One vector is turned by the same rotation once a tick. Each row is the vector after some number of ticks, and that number follows the row.
The counts run from 0 to 246.
[ 0.26  2.35  0.09  2.97  3.72 -0.07 -1.69 -0.50 -1.85  1.98  1.70 -1.62
  1.01 -1.77 -1.43 -1.60 -0.08 -3.49 -0.12 -0.44  0.15  1.56 -0.88  0.01
 -1.13  0.21 -2.46 -0.89  0.00 -1.54 -1.38  0.63 -1.47  1.19 -1.47 -2.31
  0.14 -0.76  1.95  0.27 -1.19  1.74  0.83  0.13  1.44  0.72  0.73 -2.32
 -2.80  0.78 -2.05 -1.15 -0.29  0.08]	126
[-0.88  1.58  0.17  1.59  2.58  0.97 -2.01 -0.03 -2.02  2.85  1.63 -1.57
  2.63 -2.61 -0.44 -0.56 -0.16 -3.63 -0.04 -1.01 -1.75  1.10 -0.39 -1.56
 -2.17 -1.01 -1.04 -0.30 -0.19 -3.68 -0.59  1.15 -1.33  1.47 -1.12 -2.01
 -0.75 -0.82  0.17  0.93 -0.95  1.62  0.20  1.36  1.15  0.07  0.16 -2.21
 -0.55 -1.02 -1.40  0.80 -0.57  1.11]	10
[-0.72  2.22 -0.01  2.16  3.20 -0.57 -2.03 -0.35 -0.48  1.51  0.85 -0.09
  1.03 -1.95 -1.16  0.02  0.32 -2.97  0.42  1.17  0.82  0.17 -1.58 -0.64
 -1.92  0.96 -2.62  1.06 -0.19 -1.78 -1.55  0.17 -0.75  0.92 -1.28 -2.59
 -0.32  1.17  2.04  0.48 -2.06  3.36  0.29  0.55  2.41  0.48 -0.61 -1.70
 -1.02  1.80 -2.91 -0.74 -0.24 -0.17]	130
[-0.99  1.49  0.72  1.69  2.52  1.43 -2.38 -0.67  0.00  1.65  1.39 -0.20
  2.18 -2.56 -0.73 -0.07  0.36 -2.54  0.10 -0.56  1.05  0.88 -1.89 -1.88
 -2.95  0.85 -2.41  0.62 -0.49 -2.28 -0.20 -0.13 -0.49  1.77 -0.25 -2.85
 -0.55  0.94  0.47  0.33 -2.14  3.76  0.41  1.74  2.03 -0.47 -1.29 -1.25
  1.39  0.50 -2.02  0.78 -0.33 -1.16]	200
[-1.62  0.18  1.29  1.09  1.39  0.51 -3.06 -1.39 -2.46  4.00  1.40 -0.07
  1.10 -2.53  1.27 -1.03  1.07 -3.65  0.29 -1.07  0.28  1.17 -1.42 -2.03
 -0.83 -1.77 -0.79 -1.53 -1.16 -1.83 -1.29 -0.16  0.00  0.98 -0.87 -1.81
 -0.53 -1.20  1.02 -1.61 -1.60  2.09 -0.27 -0.78  1.33  0.38 -2.02 -1.89
 -0.24  0.07 -2.58  1.29 -0.70  0.13]	51
[-1.15  1.82  0.55  1.06  1.30 -0.59 -3.43 -1.66 -0.61  3.01 -0.21 -0.96
  0.62 -1.44  1.38  0.46  1.23 -2.58  0.54  1.00  1.06  0.53 -1.62 -1.40
 -0.38 -0.11 -2.97  0.12  0.22 -1.19 -1.26  0.31 -0.17  0.85 -0.72 -0.48
 -0.22 -0.82  1.32 -0.74 -1.89  2.78 -1.35  0.43  1.71  1.39 -3.18 -2.23
 -1.00  2.95 -2.87  0.95 -1.04 -0.13]	21
[-0.09  1.85 -1.29 -0.20  3.42  2.14 -3.02 -1.36 -1.16  2.33  0.30 -0.27
  3.15 -0.57 -0.95  0.29 -0.03 -0.72  0.68  1.34 -1.02  0.65  0.78  0.30
 -1.79  0.67 -2.84 -0.70  0.17 -4.11 -2.96  0.41 -0.76 -1.39 -1.80 -1.66
 -0.89 -0.43 -0.64  0.04 -1.49  1.04  0.77  0.78  1.28  0.51 -0.26 -1.40
 -1.42  1.42 -2.27  1.04 -0.13  0.97]	104
[-2.00  0.39 -0.06  2.70  2.96  0.80 -1.71 -0.39 -1.48  2.80  2.58  0.12
  1.03 -2.73 -0.79 -0.31  1.19 -2.35  1.90 -0.32  1.04  1.74 -1.74 -1.19
 -1.61  0.41 -1.85  0.19  0.35 -0.44 -1.16  0.40  0.45  1.57 -0.51 -1.82
 -0.46  0.41  1.19 -0.68 -1.13  3.63 -0.49  0.27  1.51 -1.25  0.71 -2.65
  0.59 -0.55 -3.02  0.66 -0.27 -0.37]	161
[ 0.27  2.61 -0.82  0.14  3.54  2.07 -2.75 -0.98 -0.91  3.50  1.23 -1.19
  3.01 -0.90 -1.31  0.25  0.22 -0.81  0.19  1.40 -0.66  1.61  0.17  0.59
 -1.38  1.09 -2.25 -0.13  0.47 -2.86 -2.92  0.92 -0.84 -1.87 -1.78 -1.90
 -1.27 -0.20 -0.50 -0.38 -0.43  1.69  0.22  0.81  0.96  0.17 -0.24 -1.25
 -1.48  0.96 -2.52 -0.65  0.58  1.64]	102
[-0.82  1.21  1.73  1.36  1.49  0.76 -3.41 -1.00 -2.16  4.25  1.52 -0.25
  0.81 -2.76  1.16 -0.81  1.11 -3.42 -0.30 -0.63  0.57  1.48 -1.86 -0.96
  0.13 -0.90 -0.63 -0.94 -0.63 -0.33 -1.41  0.42 -0.36  0.92 -1.20 -2.43
 -0.65 -0.78  1.29 -1.78 -0.81  2.31 -0.83 -0.60  1.46  0.39 -2.36 -1.28
 -0.49  0.37 -2.82  0.00 -0.03  0.82]	53
[-0.93  2.15  0.54 -0.77  1.57  0.87 -3.48 -2.10 -0.96  2.29 -0.65  0.06
  1.58 -1.17  1.36  0.24  1.39 -2.06  0.56  1.34  0.10  0.30 -1.28 -1.11
 -1.16  0.37 -2.49 -0.34 -0.22 -2.92 -1.85 -0.15 -0.25  0.40 -1.13 -1.55
 -1.36 -0.66  0.68 -0.65 -1.66  2.29 -0.22  0.13  1.71  0.89 -3.33 -0.74
  0.10  2.61 -3.09  2.07 -1.24  0.30]	176
[ 0.00  1.77 -0.28  2.03  3.63  1.70 -1.69 -1.05 -0.64  0.62  1.49 -1.12
  2.32 -1.67 -1.82 -0.94  0.38 -2.73  0.18 -1.21  0.57  1.28 -0.56 -1.08
 -3.13  0.33 -3.59 -0.58 -0.74 -2.55 -0.63  0.11 -1.46  1.84 -0.50 -2.60
 -0.35 -0.24  0.08  0.71 -1.99  2.28  1.26  1.23  1.47 -0.34  0.29 -1.94
 -0.20  0.43 -1.53  0.98 -1.17 -1.38]	197
[ 0.95  3.35  0.40  1.12  3.49  0.83 -3.04 -1.27  0.00  1.63  0.93 -0.64
  0.94 -0.23 -0.74  0.03  1.63 -1.72 -0.48  0.89  1.50  1.68 -1.37  0.95
 -1.02  1.48 -3.43  0.15 -0.05 -0.48 -2.01  0.53 -0.93  0.00 -1.34 -2.38
 -1.40 -0.49  1.01 -0.45 -1.10  2.10 -0.31 -0.19  1.40  0.79 -1.66 -1.41
 -1.77  2.18 -3.56 -1.35 -0.49  0.11]	62
[-0.33  2.02 -0.71  0.80  3.38  1.67 -3.12 -0.28 -0.71  4.00  1.63  0.09
  2.37 -1.52 -1.14  0.49  0.52 -1.13  0.25  1.60  0.01  1.28 -0.43  0.38
 -1.04  1.13 -1.87  0.59  0.33 -1.54 -3.06  1.08 -0.39 -1.81 -1.56 -2.16
 -0.98  0.76  0.07 -0.95 -0.80  2.66 -0.61  0.36  1.78  0.11 -0.48 -1.54
 -1.05  0.54 -3.20 -1.19  0.89  1.62]	100
[ 0.29  2.67  1.34  0.58  2.00  0.29 -2.44 -1.81 -1.56  2.75  0.34 -2.45
  1.87 -2.19  0.95 -1.50 -0.58 -2.88 -0.67 -0.82 -0.11  1.77 -2.18 -1.55
 -1.13  0.64 -1.36 -1.58 -0.27 -3.30 -0.78 -0.68 -0.76  0.53 -1.06 -2.06
  0.27 -0.72  1.79 -0.24 -1.11  1.89  1.42  0.94  1.37  1.32 -1.86 -1.10
 -1.37  2.55 -1.58  0.51 -0.80 -0.06]	242
[-0.04  1.34  0.40  1.19  3.26  3.13 -2.78  0.10 -1.99  3.34  2.09 -0.48
  3.56 -2.50 -0.16 -0.87 -0.40 -2.09  0.28 -0.90 -0.72  2.29 -0.78 -0.02
 -1.53  0.99 -0.71 -0.90  1.09 -2.32 -1.03  0.36 -0.28  0.60 -1.26 -3.23
 -0.09 -0.13  0.19 -0.17 -0.06  2.19  0.70  1.48  1.53 -1.22  0.49 -1.16
  0.48 -0.74 -1.62  0.07  0.65  0.95]	233
[-1.38  0.81 -0.18  2.65  3.03  0.45 -1.67 -1.50 -1.57  1.89  2.22 -1.70
  1.04 -1.81 -0.83 -0.66  1.12 -2.10  1.76 -1.37  1.16  2.79 -1.38 -1.11
 -1.88  0.43 -2.90 -0.76  0.35 -1.30 -0.71  0.15  0.45  1.53 -0.08 -0.69
 -0.31 -1.26  1.23 -0.55 -1.10  2.16  0.51 -0.01  0.56 -0.74  1.33 -3.80
 -0.81  0.18 -2.37  1.45 -1.33 -1.29]	158
[ 0.12  2.16 -0.27  0.72  3.58  0.78 -2.58 -1.89  0.18  1.26  1.01 -0.61
  1.64  0.35 -1.48  0.72  1.53 -0.97  0.13  0.36  1.31  1.42 -0.39  0.12
 -2.96  0.76 -4.10  0.21 -0.83 -2.43 -2.01  0.11 -0.36 -0.21 -0.57 -1.66
 -1.92 -0.78  0.07  0.06 -1.89  1.69  0.61 -0.41  1.07  0.71 -0.81 -2.12
 -1.87  1.43 -3.41 -0.04 -1.56 -0.95]	65
[-0.58  2.22  0.98 -0.60  1.35  1.09 -3.93 -1.93 -0.83  2.47 -0.43 -0.25
  1.40 -1.01  1.90  0.38  1.52 -1.81  0.20  1.28  0.42  0.82 -1.95 -0.81
 -1.03  0.82 -2.16 -0.05  0.25 -2.36 -1.59 -0.12  0.26  0.44 -1.11 -1.48
 -1.38 -0.92  0.74 -0.77 -1.21  2.37 -0.56  0.27  1.47  0.73 -3.33 -0.83
  0.04  2.83 -3.30  1.56 -1.22  0.46]	177
[-0.43  1.55  0.14  2.05  3.38  0.98 -2.07 -0.63 -1.14  1.39  1.88 -0.86
  1.97 -0.77 -0.69 -0.06  0.95 -1.47  1.28 -1.18  0.31  2.70 -1.05 -0.53
 -3.48  1.21 -2.40  0.31  0.89 -3.12 -0.44  0.15  0.56  1.51 -0.17 -1.88
 -1.34 -1.13  1.50  1.00 -0.62  1.67  1.01  0.37  0.90 -0.88  1.67 -3.22
 -0.93 -0.24 -2.38  0.51 -1.48 -0.79]	2
[ 1.02  2.53  0.03  2.19  4.01  2.38 -2.14 -0.32 -0.53  0.55  1.66 -1.46
  2.23 -1.47 -1.66 -1.09  0.77 -2.69 -0.18 -1.30  0.78  2.09 -0.95  0.27
 -2.03  1.37 -3.35 -0.55  0.43 -1.28 -0.49  0.87 -1.52  1.95 -0.97 -2.94
 -0.28 -0.53  0.43  0.63 -0.93  2.24  0.78  1.44  1.27 -0.61  0.37 -1.64
 -0.37  0.13 -1.73 -0.24 -0.53 -0.73]	195
[-1.40  0.82  0.35  2.33  2.77  1.39 -2.41  0.47 -1.27  2.74  2.11  0.50
  2.32 -2.02  0.08  0.21  0.58 -2.74  1.01 -0.63 -0.43  1.51 -1.27 -1.01
 -2.67  0.31 -0.90  1.24  0.74 -2.53 -0.28  0.39  0.53  1.91 -0.29 -2.79
 -0.84  0.22  1.03  0.74 -0.72  2.88 -0.12  1.08  1.96 -1.19  0.51 -2.40
  0.97 -1.19 -2.38  0.37 -0.11  0.43]	6
[-0.19  2.91  0.78  1.11  2.10  0.75 -2.99 -0.40 -1.27  3.11  0.10 -1.80
  1.68 -2.71  0.95 -0.59  0.08 -3.89 -0.70  0.33 -0.89  0.50 -1.63 -1.33
 -0.40 -0.05 -1.35 -0.09  0.65 -1.99 -0.74  0.95 -1.60  1.51 -1.61 -1.84
  0.12 -0.34  0.90  0.33 -1.06  2.62 -0.69  2.07  1.66  0.76 -2.46 -0.92
 -0.62  1.82 -1.31  0.20 -0.02  1.38]	15
[-1.23  1.33  1.12  0.76  2.06  2.07 -2.69 -1.09 -1.37  1.98  0.69 -0.34
  2.25 -2.82  1.17 -0.72  0.55 -2.59  0.82 -0.76  0.41  1.56 -2.39 -1.75
 -1.90  1.05 -1.34 -0.96  0.71 -2.29 -0.18 -0.50  0.36  1.97 -0.57 -2.44
 -0.48 -0.11  0.75 -0.34 -0.96  3.25  0.23  1.43  1.40 -0.87 -1.54 -1.12
  1.96  0.93 -1.94  2.35 -0.68 -0.58]	45
[ 0.96  2.61 -0.02  1.02  2.71  1.73 -3.86 -2.10 -0.29  2.80  0.48 -1.64
  1.87  0.08  0.10  0.07  0.86 -0.89 -0.19  0.32  1.66  2.36 -0.73  0.98
  0.33  1.49 -3.78 -0.92  1.15 -0.65 -2.27  0.51 -0.24 -0.37 -0.99 -0.86
  0.17 -1.31  0.74 -1.33 -0.72  1.48 -0.38  0.37  0.89  0.92 -1.62 -2.22
 -2.20  2.82 -2.64 -0.53 -0.52 -0.37]	218
[-1.24 -0.08  0.80  0.97  1.55  1.90 -4.10 -1.13 -1.63  2.95  0.37  0.95
  2.37 -0.74  2.38  0.08  0.10 -1.50  1.16 -0.81  0.37  1.90 -1.50 -0.99
 -1.40  0.60 -1.48 -0.58  1.59 -3.20 -0.51 -0.89  1.77  1.42 -0.18 -1.88
  0.16 -1.35  1.76 -0.57 -0.75  1.40  0.53  0.10  1.71 -0.81 -1.20 -2.47
  0.28  1.07 -2.48  2.10 -1.10 -0.38]	114
[-0.21  2.03  0.39  0.54  2.83  2.08 -3.48 -0.80  0.95  2.20  1.20  0.32
  2.70 -0.06 -0.31  1.34  1.41 -0.19  0.26  0.11  1.10  2.09 -1.13 -0.01
 -3.08  1.79 -2.45  1.54  0.79 -2.29 -0.76  0.29  0.83  0.21 -0.04 -2.50
 -2.34 -0.21  0.12  0.11 -0.67  2.38 -0.45  0.54  1.41 -0.66 -1.16 -1.95
  0.55  0.25 -3.44 -0.40 -0.64 -0.28]	69
[-0.69  2.46  0.53  0.22  1.85  1.12 -3.37 -0.21 -0.34  4.45  1.13 -1.42
  2.86 -1.43  1.05  1.40  0.83 -1.31 -0.05  0.36 -1.00  1.55 -0.84 -1.02
 -1.76  0.44 -1.18  1.37  1.22 -3.59 -0.98  1.25  0.43 -0.59 -0.82 -1.02
 -2.19 -0.77 -0.06  0.20  0.12  1.94 -1.33  1.20  0.93  0.36 -1.52 -2.21
 -0.37  0.41 -2.66 -0.25 -0.29  1.85]	140
[ 0.28  2.75  1.33  0.64  2.15  1.00 -2.61 -1.41 -1.60  2.63  0.38 -1.94
  2.10 -2.87  0.93 -1.59 -0.68 -3.24 -0.55 -0.31 -0.21  1.54 -2.32 -1.33
 -0.81  1.15 -1.18 -1.39  0.14 -2.66 -0.54 -0.72 -0.57  0.81 -1.35 -2.66
  0.58 -0.37  1.96 -0.29 -1.08  2.35  1.20  1.37  1.68  0.70 -2.01 -0.67
 -0.85  2.62 -1.44  0.23 -0.10  0.17]	241
[-0.58  1.29 -0.22  1.87  3.21  1.46 -1.90 -0.92 -0.44  0.71  1.30 -0.41
  2.21 -1.67 -1.75 -0.47  0.22 -2.80  0.50 -1.12  0.77  0.71 -0.75 -1.37
 -3.26  0.30 -3.34 -0.31 -0.96 -2.73 -0.62  0.12 -1.17  1.77 -0.27 -2.59
 -0.35  0.12  0.11  0.59 -2.56  2.68  1.17  1.31  1.80 -0.34 -0.24 -1.79
  0.24  0.35 -1.94  1.22 -0.97 -1.59]	198
[ 0.57  2.35  0.01  1.11  2.65  1.69 -4.19 -1.74 -0.38  3.08  0.17 -0.94
  1.67 -0.06  0.38  0.11  0.79 -1.32 -0.25  0.72  1.42  1.96 -0.72  0.89
  0.73  1.24 -3.46 -0.72  1.05 -0.28 -2.19  0.72 -0.28 -0.14 -1.15 -1.19
  0.21 -0.97  0.55 -1.57 -0.91  1.63 -0.73  0.45  1.52  0.77 -2.36 -1.98
 -1.80  2.71 -2.67 -0.22 -0.03  0.03]	217
[-0.57  1.12  0.33  1.21  2.51  1.84 -2.92 -0.73 -2.14  2.58  0.30  0.40
  2.49 -2.76  0.32 -1.58 -0.79 -3.42  0.19 -0.07 -0.47  0.32 -0.72 -1.18
 -1.06 -0.13 -1.27 -1.57 -0.17 -3.08 -1.27 -0.61 -0.98  1.46 -1.90 -3.03
  1.14  0.17  1.04 -0.17 -1.85  2.30  1.08  1.30  2.50 -0.02 -1.32 -0.66
  0.25  1.37 -1.40  1.56 -0.03  0.24]	238
